The rows below fall into families. The same turns and mirrors carry the whole set onto itself and the rows of a family onto each other. For each named row, which other rows are in its family? Write them in the order they are listed.
These 15 rows form 5 families of 3 rows each.
q_979: 11.4 -31.6 -10.7 6.2 40.2 -1.8 -27.5 -24.0 -33.2 16.3 4.7 18.7 18.9 -10.8 -12.0 12.4 -38.1 -25.9 -5.7 -7.1 -47.4 19.0 14.1
q_606: -5.5 -18.6 51.2 -10.2 28.8 15.1 -6.9 -24.9 -27.9 -12.4 -22.2 17.8 -15.3 -0.8 10.7 5.3 9.3 -39.1 14.0 22.3 -45.5 16.0 18.1
q_323: 15.8 -22.7 -34.8 10.6 4.3 5.1 -18.6 -12.0 -7.0 -0.7 28.5 3.2 24.4 16.5 -29.9 4.9 -52.2 -7.8 -26.7 -11.8 -42.5 11.6 11.9
q_527: 19.8 -0.8 -37.3 2.7 16.6 -3.0 -4.9 -0.1 -27.5 17.3 31.9 -29.4 30.9 17.2 -31.6 34.9 2.8 20.5 -29.7 3.8 -16.1 -18.4 15.2
q_293: -22.5 -10.5 -23.0 7.4 8.1 -24.2 -2.0 -10.7 -31.1 -10.1 30.2 -45.6 -2.6 9.0 -2.1 -17.5 -35.7 32.7 -18.7 8.6 23.5 -27.6 -1.6
q_889: -7.7 -41.4 46.0 22.6 7.9 -0.1 3.8 -25.7 -5.4 -10.6 -1.3 7.6 -40.9 21.9 -8.7 5.1 15.9 -18.4 -1.0 8.7 -44.1 4.5 32.0
q_644: -11.5 2.7 -2.0 -22.6 8.6 39.3 -35.2 -7.6 -15.9 -38.1 -9.8 24.3 42.2 -19.4 20.0 -2.6 -21.6 -12.6 10.5 17.2 -55.9 21.9 1.3
q_603: 24.0 -21.9 -41.3 -0.8 4.1 -44.7 -13.1 2.6 -29.0 12.8 25.2 6.1 33.0 15.4 13.4 15.9 -5.1 23.8 1.9 -24.5 0.7 14.1 3.9
q_23: -2.9 19.5 -6.0 -18.3 -26.8 -3.5 -6.5 27.3 -10.2 -40.2 -5.0 16.1 45.3 2.4 29.0 -3.2 18.8 12.2 23.4 14.7 10.2 24.7 -27.3
q_375: -28.5 0.3 14.1 -3.1 -31.7 46.8 -17.9 10.5 13.4 -54.6 -3.2 12.2 23.6 -7.2 1.5 -14.1 -13.6 -8.3 15.1 27.9 -41.5 16.2 -5.2
q_984: -20.5 -15.7 29.0 45.5 19.2 -8.0 1.4 -3.9 -8.3 -10.6 -14.4 -8.8 -16.5 4.1 -3.4 33.3 61.3 24.7 3.0 25.6 -21.1 -12.8 20.8
q_26: -27.2 12.4 -5.6 5.7 -21.4 26.2 -11.7 34.6 -1.6 -23.8 -9.5 -27.5 48.3 -15.9 -10.8 10.3 2.4 18.6 25.6 52.4 -7.0 -2.1 -15.2
q_32: -47.6 18.0 -8.6 27.4 0.9 -0.7 -5.9 1.5 -8.0 -55.2 2.9 -16.9 6.7 -7.3 10.6 -23.6 -9.9 37.1 -14.9 20.5 24.0 -12.6 -29.5
q_947: -2.7 -25.6 35.8 10.4 -1.6 -36.3 8.0 2.1 -27.0 2.6 -1.6 15.8 -15.8 3.3 15.1 11.7 55.1 -1.0 28.5 -3.1 13.1 12.1 1.6
q_317: -37.4 -3.7 19.9 12.7 8.0 -6.2 4.7 -19.3 -29.1 -27.5 28.1 -21.7 -35.0 -1.1 4.4 -12.3 28.5 26.0 -20.0 -1.4 20.6 -34.7 -1.6

Which other rows belong to the same family as q_947? q_603, q_23
Which other rows belong to the same family as q_26? q_527, q_984
Which other rows belong to the same family as q_979? q_606, q_644

